83; 156; 162; 107; 145; 129; 78; 124; 94
130; 135; 121; 168; 144; 194; 122; 165; 132
101; 98; 115; 189; 144; 108; 136; 97; 62
126; 90; 165; 165; 169; 158; 110; 129; 163
119; 159; 51; 122; 113; 139; 142; 136; 123
134; 108; 150; 111; 149; 124; 178; 168; 90
163; 150; 166; 147; 157; 138; 90; 100; 106
156; 173; 115; 102; 162; 129; 121; 126; 135
95; 119; 119; 129; 106; 118; 72; 162; 149
:
94; 83; 156; 162; 107; 145; 129; 78; 124
132; 130; 135; 121; 168; 144; 194; 122; 165
62; 101; 98; 115; 189; 144; 108; 136; 97
163; 126; 90; 165; 165; 169; 158; 110; 129
123; 119; 159; 51; 122; 113; 139; 142; 136
90; 134; 108; 150; 111; 149; 124; 178; 168
106; 163; 150; 166; 147; 157; 138; 90; 100
135; 156; 173; 115; 102; 162; 129; 121; 126
149; 95; 119; 119; 129; 106; 118; 72; 162

192; 179; 71
66; 97; 90
:
71; 192; 179
90; 66; 97

112; 123; 125; 122; 140; 147; 149
77; 129; 77; 153; 94; 167; 117
133; 92; 138; 94; 169; 91; 167
150; 139; 139; 130; 134; 136; 121
146; 102; 134; 114; 150; 100; 160
69; 66; 137; 124; 164; 157; 189
138; 149; 126; 146; 90; 129; 71
133; 120; 151; 94; 150; 119; 162
80; 100; 97; 152; 138; 147; 147
139; 127; 139; 110; 144; 95; 125
:
149; 112; 123; 125; 122; 140; 147
117; 77; 129; 77; 153; 94; 167
167; 133; 92; 138; 94; 169; 91
121; 150; 139; 139; 130; 134; 136
160; 146; 102; 134; 114; 150; 100
189; 69; 66; 137; 124; 164; 157
71; 138; 149; 126; 146; 90; 129
162; 133; 120; 151; 94; 150; 119
147; 80; 100; 97; 152; 138; 147
125; 139; 127; 139; 110; 144; 95

86; 88; 158
119; 178; 190
166; 82; 160
:
158; 86; 88
190; 119; 178
160; 166; 82

137; 106; 113; 109; 140; 100; 88; 139
131; 166; 108; 101; 153; 148; 123; 144
129; 167; 106; 133; 97; 146; 123; 67
114; 99; 134; 148; 130; 156; 99; 134
109; 108; 100; 93; 128; 112; 128; 111
133; 133; 149; 158; 136; 144; 101; 120
102; 114; 86; 99; 150; 110; 131; 157
121; 121; 116; 104; 162; 83; 123; 104
90; 128; 80; 142; 88; 133; 141; 118
:
139; 137; 106; 113; 109; 140; 100; 88
144; 131; 166; 108; 101; 153; 148; 123
67; 129; 167; 106; 133; 97; 146; 123
134; 114; 99; 134; 148; 130; 156; 99
111; 109; 108; 100; 93; 128; 112; 128
120; 133; 133; 149; 158; 136; 144; 101
157; 102; 114; 86; 99; 150; 110; 131
104; 121; 121; 116; 104; 162; 83; 123
118; 90; 128; 80; 142; 88; 133; 141

121; 130; 134; 131; 121; 128; 128; 126; 126; 129; 131
82; 168; 147; 146; 138; 119; 141; 131; 139; 128; 139
168; 85; 110; 103; 123; 145; 107; 124; 111; 133; 116
125; 120; 123; 125; 105; 147; 128; 124; 135; 152; 148
149; 111; 112; 107; 156; 135; 111; 132; 116; 126; 109
197; 102; 100; 107; 181; 102; 116; 140; 111; 85; 72
103; 147; 137; 147; 99; 132; 146; 125; 149; 145; 158
:
131; 121; 130; 134; 131; 121; 128; 128; 126; 126; 129
139; 82; 168; 147; 146; 138; 119; 141; 131; 139; 128
116; 168; 85; 110; 103; 123; 145; 107; 124; 111; 133
148; 125; 120; 123; 125; 105; 147; 128; 124; 135; 152
109; 149; 111; 112; 107; 156; 135; 111; 132; 116; 126
72; 197; 102; 100; 107; 181; 102; 116; 140; 111; 85
158; 103; 147; 137; 147; 99; 132; 146; 125; 149; 145

56; 88; 135; 170; 137
152; 107; 151; 104; 123
98; 98; 168; 145; 187
126; 99; 107; 135; 125
141; 103; 117; 141; 169
:
137; 56; 88; 135; 170
123; 152; 107; 151; 104
187; 98; 98; 168; 145
125; 126; 99; 107; 135
169; 141; 103; 117; 141
